Each path is a new rotation, seen through one point. The rows after it are directions, each followed by how far the rotation turns it, in degrees a step (0 if it stays put).
Each turn is a multiple of 5 degrees from 10 to 175, or 0.
Each row of a path follows its step; steps can be skipped.

step 1: [ -7   4   3  -7   2   5  11  -9 -14 -41 -22 -15 -11  13 -17  -9  51   2
 -15 -15 -16 -11  28  -8   6  31  31   3  30  23  17  14 -41   7 -16]
step 2: [ 14  -1   6   1 -20  12  -9  -1  58   2  24  46  36  34   5   8  -2  11
  11   4  14  10  11 -14  -1  -4  12  -6 -11  40  18   9  -4  21 -18]
step 3: [ 12  11 -13  -7 -17 -15   7  17  -9  12  13  17   0 -18 -27 -46  31  -6
 -25   8  25 -18 -11   6  22  37  17 -12   6  -7  -3  38   0 -28 -34]
step 4: [ 32  22  -5 -25  -3  37  -9 -31 -17   8  -9  15  27  10  -6   7  11  16
  51 -18  24  24 -19 -12 -13  18  22   2  18  -6  21  -5  18  14  -5]
step 5: [  0  -7  -1  16 -38  -5  -5   7 -28   2 -12  -7  50  30   8 -23 -18  -9
 -24  11  -3 -49   0 -30  20   4  10  -2  26 -15  14  29   2  14   1]
step 6: [ 24  25  17 -25 -15   5 -16 -18  28 -27 -42  -6  21  -6 -25   0  23  13
   5  10  27  13  21 -14 -19 -26 -16 -33   8 -16   3   6 -21 -21 -10]
step 7: [ -8 -15 -22  14  -6 -12  11 -14 -14  45  -1  16  23  33  -5  -3  11   2
   1  20  17 -26  15 -36   3  -8   4 -28 -27  14   4 -24  39 -32 -14]
step 8: [  2  42  -5   1  10 -38 -31  11 -27 -11 -11   0   5 -20 -56  13  24 -11
  11  -4  -9 -13  -4  -5 -31 -19  30  -4   7 -10   6  26  10   1  10]
step 9: [-32 -11   1  10  10  20 -25 -31  17   6 -28  16  19  29  40 -15  45   8
   9 -19 -10 -11 -11 -21   2 -20  33 -13   2   0  -5  -5  14   3  32]
Speeds:
[  1  -3   4  -5  -3   1   3  -6  18  14   3   5   0 -11   1  -1   0   8
  -7   7   6  -5   2   6   5  -8  -3  -7  -5  -4  -2   0 -10  -8  -7] : 95
[  2   1   2  -1  -4  -3  -3  10   5  -5  -1   4  -5   8  -3  -1   3  -4
 -10   5  12  12   9  -7   1   3 -15  -1  -7  12  -7  -1   7  -6  -4] : 85
[ -6  -6  -5   9  -9  11  16  -2  -1   6 -11   2  -6   2   2  -6   1  -2
  -7 -10  -7  -7  -1  -6   0   3   1   1  -7   1 -11  10   6  -3  -1] : 170

step 0: [ -1  12  14 -34  11 -17  15  -1  58  27  17  14  -3   9 -31  13 -21  15
   2 -18 -16  -3  15   2 -20  16 -13  22   7  10 -17 -21 -18  15  -7]
step 1: [ 39  -7   1 -24   0  26   4  28  -5   3  42 -11  26 -20   5  27   9   5
  -8 -21 -22  -4   7  15  10  39  12  -9   2 -23  -8  -8  24  17   7]
step 2: [  5   6  -4 -15   3  26 -34   1  48 -23  10  10   1  -7 -14   6 -32  -7
 -12  14   2  14  41 -23 -16  -1   9  13   2   3  10 -20   7  34 -17]
step 3: [  1  -9  30 -29   5 -11   6   7   8  22  46  -7  12  28   3  23 -14  29
   8 -11 -10 -18   7   2 -10  21  20   6  36  25   4  -1  11  28  13]
step 4: [ 20  33 -18   0  -4  37 -12  -9   1 -11  42   1  17 -33 -19  10  16   9
  -7  -1 -10  12  23  -5 -17  14 -15 -26   2   3  19  11  27  28   5]
step 5: [-10  -6 -15  -5 -19   0  -1   8  37  10  23  -8 -12  20  -7   8 -50   2
 -28  30  28   9  -2 -19  -5  22   4  -7  29  19  20   4  -2  37   0]
step 6: [  3  24  24  -9  -6  20 -19   1   4  38  38 -11  17  -1 -18   5   6  19
  -6 -16 -38  -3 -16  21  -4  19 -16  12   1  36  19  29  -9  14   0]
step 7: [ -4  13 -46  16  -6  35  17  29   6  -3  19   8  12 -27 -19  22 -23   0
  -6   9 -10  20   8 -12  12  22 -21 -17  14  12 -26   1  -1  29   8]
step 8: [ -8 -21  14  -6   5  -1  -2  21  39  15  30  -9  27  -5  -3 -16 -45   8
 -29  11 -17 -16 -14 -16  -7  18   5   7 -26  24  24   0 -13   1 -11]
Speeds:
[ -2   0   5   3   1  -8   0 -10   3   1  -5  -9  -6   2   9   2  -7   5
   6 -15   2  -5  -1  12  -8   3  -1   9  -3  14   2  -3  -7   9  -6] : 125
[ 10  -5  -3  -1   1  -9   8  -5  10  -5   9   2   2  -8   0 -11   6  13
  -1  -5  11  -6  -3  -7  -5   1  -4 -14  -2   1  -6   3  -6  -4  -1] : 90

step 0: [  3  -6  -9   5 -16 -22  -6  -6   2   3   3  -1 -13  -2  42  12  34 -11
  -4 -31  -8   5  46  22  17 -19   6 -18  -9 -11  18  15  -1 -29 -27]
step 2: [ -3  22  28  15   7  -1  23  -5  20   6  21 -36  24   5  19 -20  -2 -13
 -22  22  -9   1  27  -6  25 -35  20   3 -18 -22  -1   0  -3 -10  -4]
step 3: [ 10   5  15  12   5  -9   5 -25  -2  12 -12 -15  21  10  13  -8  25 -20
 -32 -18 -30  25  42  25  14 -17   8  -8   4 -14 -29  -7  -6 -21   5]
step 4: [ -7  22   9  18   7  29  -1  -6 -34 -15 -10 -11 -15   8  47   2  24   2
 -12 -10 -43  28  16  -2  15   6  14  -8  15 -16  -5   6   4 -16 -11]
step 5: [-15  10  18  41  11  16  -2  -1 -22 -13 -11  -4  -7  10  47 -25  18   7
  -6  21   9  -5   1   0  15 -30  16 -13 -28 -24   3  21   3 -13   6]
step 6: [  4   2  17  28  17  -5 -15 -24  16 -10  -4  15   8   7  21 -15  11  -4
  11  41 -12  14  24  25  -6 -37   3  -2  -7  -6 -23   8 -14 -36  19]
step 7: [-24  11  29   2   5   6  25 -24  20 -16   4  -1  -1   7  46   6  31  -4
  10  15 -22  18  27  19 -14   9  -2   3  24   0   6 -14 -13 -29   7]
step 8: [-26   3  20  16 -18  -6  23  -4  -5  18  -8  -4   0   2  62 -12  32   9
  17   7  14  25  17  11  -1   7  -8 -16 -11 -23  -7  -7   3  14 -10]
step 9: [ -8  -1 -13  43  -3 -15  -9   7  12  12 -10 -15   8  -8  31  -8   4  35
  15  41 -23  22  17  -3  11 -10  -8 -14  -3 -22 -27  -2 -10   4  -6]
Speeds:
[ 14  -4   3   9  -1 -11 -11   1   9   9 -14   3 -10   4 -11   0   4   5
   1  -4   1   4   6   7  -1  -7  -5  -6   0  -5  -2  -1   0  -1  -2] : 125
[ -5  -5   8   1 -13  -3   5   3   2 -11  -5  17   0   2   8  -1 -13   6
   5   0  -2  -1  -4   9  -5  -4  -4  -5   4   0   4   0   7  -6  10] : 40
[ -1   4   4   1   5   4   8   8   9  -4   1 -13 -10   9  -3   9  -8  10
   0   5 -10   6  -6  -4  -3  -4  -4   0   5   5   5   8  -4  -6 -11] : 140

step 0: [ 20 -18  16  11   8 -24 -12  19 -20  -9   2  22  11   1  20  11  11  17
  -2 -10 -28 -24 -50   7  -4  -7  -7  12 -20 -32 -30  21   3  31   9]
step 1: [-28  22   9  -3 -10  47  -6 -21 -40   9  15  10 -18  10   1  -9  19 -24
 -13  -9  15   1  29  17  -1  23 -15 -17   8 -18  -5   9  -2  36 -17]
step 2: [  3 -11  32   8  33  14  14  32   0  14 -18   1  13 -31  -6 -34   4  29
   6  22  22 -22 -32   2  12 -21 -11  -1  21  -1   8 -15 -27   5 -11]
step 3: [  2   7 -18  26  19  38   2   1  17   0  28 -16 -22 -11 -12  11  17  -9
  11  16 -27 -20  20 -43  12  33   6 -18  -4 -15   5 -15  27   8   1]
step 5: [ -5   0 -15 -12  37  26   2 -30   4 -16  14  27  -5  23 -12  21  25 -11
  -9   0  17   0  15   1  24  17   7  41  17  -3 -19  32  -2  -3 -33]
step 6: [ 31  11  14 -34   4 -29  25  -9 -22   8 -12 -22   3 -12  25 -19  32   5
 -12  -2  -7 -42 -22  -8   7 -10 -21  -3   0   4  35  10 -17  -9  -7]
step 7: [  7  29 -10  -4 -10  48 -27  16   6 -24  10  10 -21 -23  18 -11  18 -11
  -7  12 -19 -16  21  -3 -26  11  18  10  11  36 -32 -13   0 -14  -5]
step 8: [ 18 -29  23  -5  -4   1  35  10  -3 -32  18  -4  28 -12  34  17 -14  30
  -7   3  -9 -18  12  22  10 -30 -23 -10   7 -23  -6 -10  29  -1   4]
step 9: [ -4  18  19   6   4  -9 -60  -5   2  16  32  16  -4   5  -2  33   6   9
  -4   7  27 -10  32 -28  -7   8  -7 -15  19  -8 -18  32  -5   5 -21]
Speeds:
[  9  -2 -15  -5   4  -9   7  -8 -10 -12   4  -5  -2  -4  -2   3   6   3
  -5   4   7   1  -1  -2  -3   4   5   9   3  15   2  -3   4  -7   1] : 40
[  8  -2   5  -3  -1  11  10   9   4   1   4   4  -4 -11   3  -2  -4   1
   2  -4   9  -3   4   6 -20   7  -2   1   5   3  10   1   1  10   6] : 65
[ -2   9  -1 -11   1  19  -4  -9  -4  -2   5   0  -7  10  -9   7  -9  -2
   5   5   2   0   3 -11  -5  -6  -5   4  -8   3  -1  -1   3   1   3] : 175

step 0: [ 16 -41  -9   9  -6  11 -13 -11  15 -35  -4   8   5  13 -17  -2  25 -29
 -11  -5 -34 -17  14  34   2 -29  10   7 -12 -10  17  24 -10  -4  -2]
step 1: [ 28  -4  -6  35  11   9  -7  10  16  -1  -7 -14 -27 -40 -12 -24   7 -29
  -7  13 -11 -13  -9 -11   3   9  -1 -28   2  -1  21 -27 -29  18  18]
step 2: [  1   7  10   7  33 -30  -9 -38  24 -37   9  12  -3  -9 -17 -23  -2  -3
  -3  -1 -31  -9   5  21 -19 -16   1 -13  -3   6  21  -5   6 -31 -19]
step 3: [ 20 -26 -23   8 -22  -3 -36   3  16 -19  15 -18   8 -22  -8 -24  30 -13
 -47  16 -24   0 -15  -1  14 -12  -7  11  -5 -15  -8   3 -20   6   4]
step 4: [  4  10 -19   5  29   8 -20 -27   5  -2 -20   5 -59 -28  -8 -22  12 -13
  -4  -4 -15   1  18   4  14   7  13 -16 -27  -2  11 -14  -5   3 -21]
step 5: [  4   0  10  20 -11 -44 -32 -19  26 -43 -14 -14 -10 -10   2 -15  16  -9
 -12   8  -5   1 -33  -1 -31  -7  -6  -9  -3  22 -14   6  10  -3 -15]
step 6: [ 12  10 -23   2   0  14  13 -15  15  -5  -1 -16 -23 -10 -30 -15  41  -8
 -52  11 -20 -12  20   7  19   3   8   4  -4  -1 -18  28  19  -3  -5]
step 7: [ -7  -9   6  33   1 -30 -21   0  -2 -26 -18  -3 -51  -1   9  -3  28 -21
   9 -19  -9 -14   7  -2  13   3 -14  -7 -44   4   3   6 -11  18   7]
step 8: [ 33  16  23   3  14 -14   3  -5  25 -26 -21 -14 -13  -3 -21 -13   6 -20
 -13  31 -14 -36 -33  11   8   8   7  -3  19  24   2  17  22  10  -7]
Speeds:
[ 1 -4 -3 -8  9 -8 -2  3 -2 -1 13  2 -6  8  9  1 -6 -5 -4  0 -2 -1 -6  1
 18  3  0 14 -8 -3  1  6 -8  2 -3] : 95
[  6   5  -4  -5  10  -3  -2   6  -2  -1  -5  10  11  -2  -4  -7   4   0
   3  -4  -7  -4  -6  -6  -1  -8  -3   2   7 -15  14  -7  -6  -6   8] : 40
[ -2  -5  -4  -7   7   4  -1  -2  -4   2   4  10   6  -2  -2  -7  -6  -7
  -1  -2  -1  -4   4  -8  -5  11   0 -12 -16   2   4  11  13  -3   1] : 155
[  4 -13  -6   7   6 -12 -10   3  -7   2  -4   6   5  -1   6  15   4   3
  -2  -4  -1   3  -3   8  -9  -2  -2   1  -6   7  -5  -2   2  -2  12] : 160
[ -5  -4 -10   4  -4  12   1  -5  -6  -3  -5  -1  -2  -6   3   0   7  -7
   2   6   7   6  11   3   6   6   2   9  -7 -12   5  -3  -2   6  15] : 120
[  7  -1  -3   1  -5   0   2   9  -3  -1   7  -5  12   9  -6 -11   6   3
  -7  -7  -5  11  12   3   7 -11   2   5  -5   1  -6  -1  11   1  -1] : 115

step 0: [ -9  -4  15  25  11  13 -16 -24  25   1   2 -31 -18 -17   7  33  18  -2
  -3  19  21 -13   2 -13  31  17  39  -6  -1   9  33  24   4 -36  14]
step 1: [ 15  13  13  40 -28 -35  -8   4   9  16  13  -8  31   2  11  -5   1 -23
   1  -6  14  20  -6 -16 -26  -3  15  25  13   6  42  -7  16 -30  34]
step 2: [  8  -7  -9 -26 -11 -24 -16 -34  -1   2 -10  36 -13 -24   6  14  16   4
   5   0 -48  16 -32   1  -7  -7  16   6  28  17  19 -19  27 -18  18]
step 4: [ -2 -23  12  12 -10  10 -22   1   0  -4  12  -3  -7  21  24 -25   8 -31
 -10 -29  -2 -16   3   3  34  35  31 -23  12  17  17  22  33  13  34]
step 5: [ 14   5  15 -24 -11  13   7   3 -32  13  35   5 -15  -4  17 -13  10 -43
   6 -11  30  27  -5   8  -9  11   8  -3  16  30  36 -46  -7  -3   9]
step 6: [-16  22  19 -17  14   6  21 -11 -18 -22 -29  21 -35  -3  30  14  -4   4
  22   9   1 -16 -42 -13   3  11  -2  -1   0  -7  44 -18   6  21  31]
step 7: [-23   7  11  15   7  -6 -25   2 -17   6   4 -20  -5   2  11   7 -11  24
 -10 -11  42  16 -52 -33  49 -15  18 -24  16   0   7   4 -14 -11  16]
step 8: [ 12  28   3  18  -4  -9 -17 -30 -10 -30  30 -19   2   6  28 -29 -24 -19
 -11  -5 -15  27   3  -9  14 -30 -15  -9   7  16  32  29   9  -4  33]
step 9: [-29  18  -8 -42  -2 -10 -29 -32 -18   7  33  21  19  -3  -8  -6  24   9
  -1  30   7  15   1 -14  -4   4 -30   1  24  11  28 -15  17  14  17]
Speeds:
[  3   6  -2  -2  -1  -3 -13  -6   3  -6   3   5   7  -5  -6  -6   9   0
   2 -10  -3   1  -1   3  -6  11  -2  -2  -1  12 -16   3   5  12  -1] : 55
[  4  -6   8   0  -5  -7   2   0  -6  10 -13 -10   6  13  -7  -6   0   3
  -5 -13  -2   2   3 -13   2   0   5   0  -5   7  -1   0  -3   2   6] : 115
[  7  -5   7   3   0  -2   8   0  13  -8  -8  14   3  -1   0  -6 -13  -4
  -6  -1   7   5  -2   3  -5   2 -11   1  -5   0   3   7  -4   2  12] : 160
[  1  -1  -5   4   3   8   4   6  -1   0 -12  -1 -11  -4   3   1  10  10
  -6  -1   8   4  -9  -9   7   7  -8   2  -2   1  -6  14  10  -4  -6] : 100
[ -2   3  -6  -3 -12  -4  -3   8   0  -7  -5  -1  -2   5   9   8  -1  -4
   4   0  -9  -2   8  -8   1   5  -3   5   4 -15  -1   5   7  13  11] : 155

step 0: [-16  23  -8   5  20 -13   0   3 -12 -15 -29   2   3 -52  -1  19  10 -10
  19   4   9  10 -37  18  11 -13  29 -12   7  30  -6  13   2  13 -25]
step 1: [-26  16 -31 -19   0  16 -39  22   5 -32  -6  23   7  11  -4  -6   9   2
   0 -11   6   8 -13  31   1  -5 -33  -7 -24  10   1  41  -2   5   4]
step 2: [-19 -21 -24  27 -10 -25   8  18  15   3  12  18  -3 -27  13 -16  -7 -18
  14  -3  21  -5 -24  -8 -19  29 -35   3   8 -25  -6  23 -15 -10 -16]
step 3: [-13  15 -25   8  35 -18  11 -29 -17  -3 -18   8 -25 -17 -14  26  -4 -23
  36   4  -3  12   3  -3  16  22 -11  -8  13  29  -4  15 -24  -5  -9]
step 4: [-14  16   4 -33   6  -1 -28  -7 -18 -53   4  11 -13 -13   2  28   9  20
  -1   9   0 -20 -41  10 -11   9 -25 -14  -7  -3  -2   8 -16  17   7]
step 5: [ -7   3  -8  21 -30   0  -9  10   8 -14  27   2  14 -13   4  -8 -14 -19
  27   9  29  -3 -13  15 -14  32 -15  19  -7   8  40  17 -15  37  -7]
step 7: [ -5  27  -4  -9  -6 -24  14   7   3 -44 -29   4 -27   1 -13  20  13 -13
   5   5 -27 -17 -26 -29 -20 -13 -10  12   5  -8   7   6 -31  19  -7]
step 8: [  7  26  -9  -6   5 -15   2   7  10 -36  21 -14   9 -12  23 -12 -17 -25
   7  -6  15  15 -45  17  23   0  16 -11  10   8  30  11  -7  31   6]
step 9: [-37  -5 -25  27   0   3  -6   6  11   3   5  23  23 -26 -16  -4  18   5
  15 -19 -19  -8 -17  47  -2 -30   5   7  -6  16   9  15 -21  11 -13]
Speeds:
[  7 -17   3   0   5  -6   0   5   7   6   0  -5  -7  -3   2  -1 -11   8
   9  -3  -1  10   0   6   0   6   9   1   4  -7   4  10  -3  11   2] : 120
[  3  -1  -1   6   0  -3  13  -4   5 -12   0   0   9   6  10   1  -3  -1
 -10   2 -10   0   4   3  -2 -15   8   2  -2  -2   6   5   2   7 -11] : 35
[ -4 -10  -5  -6  -7  -5   4   1  -2   4  -6   0   9   1   0   8  -6  -1
  -2  12   2  -1   1   6   7   2 -11 -14   2   1 -12  11   8  -3  -6] : 35
[ -8  -2   3   4  -2  10  -2   9 -14  -4  -2  -5  17  -3  -4   7  -6   7
   2  -3   5  11   1   8 -10  -1   0  10  -5  -2   3  -1   5  -1   1] : 85
[-10   5  -2  -3  10  -2  -5   7  -3  -1 -10   5  -5  10   2  -5   1  17
   0  14  -5  -2   6   2  -8  -5   2   1   8   9  -6   1  -4   5   4] : 120
